(in the rows, 128 means zero)
R: 3 groups of rows, each row roughly a mix of its group's hidden directions:
R (100 x 18):
[[128 152 150  84 168 133 111 110 153 146 141 103 128 124 135 174 142 138]
 [ 80 139 111 157 114 149 104 128 112 123 114 163 107 103  90 151 124 135]
 [113 124 149 133 140 152  84 119 122 139 105 143 116  59 119 136 129 117]
 [151  94 124 175 115 124 143 144 139  89 111 135 136  95 139 104 128  95]
 [150 136 141  84 109 148 107 124 142 127 153 138 140 126  94 151 176 151]
 [148 129 129  79 135 102 145 141 101 153 160 122 137 116 170 121 159 140]
 [110 120 131 146 136 129 114 113  66 147 144 174 112 103 113 118 110 116]
 [ 88 155 129 134 147 143 102 117  99 138 139 165 107  97 104 163 126 133]
 [128 131 148 136 149 158 111 114 103 115  99 143 156  97 117  93  81 131]
 [145 140 115  93 125 123 145 182 150 112 129  92 133 145 131 106 148 161]
 [146 132 128 135  71 119 135 145 152 131 123 122 116 159 149  77 147 115]
 [121 159 126 111 135 135 121 169 183 116 112  87 108 133 130 136 146 146]
 [138  87 130 153  74 138 120 100 111 128 110 159 149 117 118 102 128 110]
 [107 144 112 106 124 127 122 141 162 137 135 104 105 161 102 176 155 155]
 [115 168 146  88 174 129 115 112 101 157 154 134 125 117 140 149 122 142]
 [ 82 132  98 180 112 126 128 140 143 114 109 140  94 124 120 159 128 116]
 [155 107 145 135 126 154 120 112 106 108 116 145 164 127  94  83  94 131]
 [143 111 123 145 123  95 157 106  88 142 168 155 125 159 146 117 122 103]
 [114 101 128 170 120 123 121  97  85 142 135 171 115 112 119 128 109  98]
 [133 142 123 106 125 115 131 150 174 132 148 102 103 141 135 167 178 132]
 [145  56 115 147 115 112 147 109 126 132 105 107 153 140 133 125 113 114]
 [140  79 137 151 106 145 107 128 114 132  96 130 131 113  98  82 105 117]
 [163  96 149 146 110 115 120 127 166 135 132 114 103 118 144 123 158  80]
 [113 147 143 123 155 140 117 117 144 145  86  91 131 142 147 104  77 133]
 [111 117 113 175 118  99 149 107 109 134 147 160 108 130 153 149 128  89]
 [167  99 150  96 144 116 132 107  96 146 149 133 159  98 156 117 137 118]
 [ 89 156 116 149 134 120 125 118 105 134 145 169 104  96 144 169 141 115]
 [ 88 162 110 131 125 138 119 147 159 124 118 112  98 162  98 158 128 153]
 [ 79 151 118 153 141 136 110 118 108 131 128 163 103  95 118 169 123 124]
 [149 107 130 145  91 118 144  92 170 117 122 122 150 145 155 149 150  98]
 [151 124 145 163 104 132 129 119 169 109 103 121 132 127 159  92 121  86]
 [173  92 133 130 122 110 148 137 151 127 128  90 133 169 135  92 122 114]
 [150 140 130 102 131 122 148 127 184 114 126  88 151 158 154 148 147 135]
 [130 100 105 170 109 126 145 159 134  98 106 119 122 153 100  93 104 128]
 [115 103 104 179 120 132 136 151 145 100 100 116 113 152  92 120 101 124]
 [106 145 130 103 164 140 115 106  85 143 148 151 136 116 101 163 114 154]
 [ 88 162 113 148 141 114 134 126 128 129 144 150 100 106 155 178 145 115]
 [123 156 133  85 171 144 119 159 131 125 117  96 136 125 115 119 110 171]
 [139 159 151  76 159 121 121 129 105 156 163 131 125 109 153 130 147 139]
 [130 101 104 157 127 119 151 147 148 108 112  98 122 181  99 121 103 134]
 [162 124 139 120 125 143 129 165 142 104 109 104 141 134 116  63 114 139]
 [141 135 112 105 122 119 148 188 150 112 126  92 124 144 134 102 148 157]
 [114 109 143 143 167 147  99 119  99 142 105 130 117  97 100 118  82 123]
 [120 109 107 101 127 140 122 151  96 124 136 135 139 120  72 143 141 176]
 [142 104 109 153 111 129 146 167 133  96 108 113 131 154 102  83 109 138]
 [111 137 112 109 111 120 138 105  88 140 159 170 147 117 136 166 155 144]
 [104 142 112 164 109 113 139 105 155 129 141 137  99 169 132 171 138 104]
 [114 111 104 136 120  92 156 100 103 155 158 140 121 161 147 166 136 118]
 [145 118 101 101 115 116 162 160 117 110 143 113 154 165 116 114 139 170]
 [149 109 117 132 110 119 149 153 176 110 107  82 133 166 133 110 132 130]
 [134 132 138  91 141 156 110 141 107 129 116 119 151 134  87  96 103 173]
 [110 139 142 147 112 138 107  77 105 143 135 179 129 103 135 144 127 101]
 [115 107 115 183 109 107 143 107 137 125 122 143 113 120 158 151 132  82]
 [127 110 138 147 119 130 124  80  80 141 140 177 143 110 130 126 114 105]
 [160  98 129 144  89 109 150 100 157 122 134 124 145 156 154 129 149  96]
 [ 91 118 112 185 118 126 124 102 137 128 115 144 102 139 114 161 111 100]
 [155 154 174 117 129 162 100 101 156 116 115 135 151 106 136 102 122 112]
 [138 117 144 174 122 131 132  99 141 114 102 136 140 122 158 101  96  83]
 [161 100 129 137 103 108 156 110 160 120 121 108 154 147 172 121 140 101]
 [164 123 148 117 125 151 120 148 124 104 112 124 155 117 111  63 111 139]
 [167 140 151 109 102 141 115 142 180 110 130 116 131 116 134 116 174 118]
 [130 156 140  81 134 109 130 132 129 173 147 103 111 155 167 116 140 137]
 [125 142 131 102 164 126 142 100  77 139 146 143 163 138 137 127  94 150]
 [132 153 129 104 139 134 126 170 180 115 113  80 115 142 127 126 141 148]
 [150 121 120 126  89 107 150 159 152 120 124 115 128 121 174  98 166 116]
 [175 116 153  85 140 123 137 115 109 140 143 116 165 137 147  90 122 135]
 [117 111 137 159 109 146  99 108 166 124  99 133 115  90 123 159 143  97]
 [153 128 151 125 131 162 107 142 131 100 103 128 150 104 100  76 106 135]
 [100 123  94 155 121 100 150 124 124 134 153 141  99 158 123 179 143 121]
 [103 137 122 153 120 103 126 137 139 152 130 129  79 108 173 143 147  92]
 [140  92 128 160 122 142 130 112  96 108 116 151 153 130  91  97  90 123]
 [120 155 149  84 157 128 115  89 115 171 146 123 133 146 140 153 118 140]
 [123 153 151  93 156 157 100  99 116 134 143 146 145 111  98 160 129 150]
 [122 151 134 133 103 103 132 124 142 158 142 131  95 136 185 119 153  95]
 [ 92 171 122 128 163 127 124 136 148 124 134 125 102 107 143 184 140 129]
 [123 140 145 126 114 136 112  80  92 145 144 180 143  99 141 136 134 113]
 [132 142 141 141 120 164 102 158 144  96  95 133 129  88 108  88 122 131]
 [143 115 111 100 104 107 142 173 145 136 147 105 111 143 130 133 180 145]
 [111 101 120 132 139 112 138  74 103 159 133 129 139 160 128 167 102 124]
 [139 109 138 132 178 131 127 111 109 112 139 143 148  73 126 167 125 117]
 [161 131 133  83 142 133 136 169 137 113 129  94 150 134 123  96 135 163]
 [136 108 125 183 116 119 144 125 117 105 112 148 134 112 150  92 104  88]
 [120 154 119 102 140 121 131 167 175 128 125  85 105 137 142 148 154 146]
 [152  88 113 112 158 110 157 149 119 123 134  90 144 163 108 124 111 151]
 [160  90 138 154 101 117 135  88 158 126 135 124 135 160 128 140 139  90]
 [131 101 113 137 143 149 131 149 118  91 108 121 153 125  71 124 102 157]
 [ 84 167 124 132 163 136 111 125 124 132 133 142 103  99 123 179 128 132]
 [105 114 116 124 145 153 113 115 122 119 111 128 144 128  70 170 108 161]
 [150  90 139 144 120 139 128 111 102 118 103 139 165 106 128  82  96 116]
 [105 139 104 133 116 102 143 130 147 143 153 121  94 170 130 175 156 127]
 [101 153 140 156 153 147 116  86 103 126 119 161 135 122 121 132  80 117]
 [139 151 151 125 114 165  99 144 132 106 106 145 139  83 120  82 130 130]
 [155 116 117 125  97 104 145 157 123 121 167 147 116 118 143 122 184 116]
 [108 101 106 180 110 138 131 113 145 102  98 133 132 146  93 149 105 120]
 [131 108 146 151 126 123 118  77 104 146 145 165 126 103 141 147 129  85]
 [159 136 148 146  88 125 130 125 170 116 127 131 124 134 160  95 151  89]
 [160 108 169 112 139 136 100  99 108 154 143 145 131  88 135 115 137 100]
 [131 108 131 169 138 122 129 141 164 125 103  92  96 155 124 108  99  99]
 [103 108 119 178 104 127 119  98 108 132 128 171 112 113 116 148 126  96]
 [139  81 144 150 152 137 114 114 109 139 103 117 129 127 102  99  79 113]]
one row of each group, then the others: which group is each in?
[176  98 140 127 129  98 154 129 134 136 148 105 129 159 156  95 131 101] : J
[140  77 125 154 156 134 131 123 109 113 112 119 142 133  85 120  82 128] : W
[113 103 112 160 111 140 129 122  86 114 107 156 146 128  94 100  90 137] : T

[155 113 144 160 109 133 130 122 165 106  97 117 138 119 155  91 116  90] : T
[116  99 125 172 103 129 115 106  93 137 131 172 110 115 105 123 120  99] : J
[103 137 141 159 129 122 110  89 136 156 127 143  95 115 153 158 127  85] : W
[105 137 121 145 135 126 128 106 173 132 120 103 108 176 114 175 117 123] : W
[119 111  99 146  96  91 161 119  93 144 154 154 123 154 151 132 140 118] : W
[156  75 138 147 129 128 127 125 133 131 109 102 129 157 101  90  94 114] : J
[105 167 121 114 166 120 135 125 101 137 171 144 111 156 111 161 120 146] : J
[ 99 136 124 131 167 151 114 119  93 119 117 146 139 105  89 147  91 153] : T
[148 137 127 117  83 132 126 175 155 118 120 114 118 138 130  78 158 137] : T
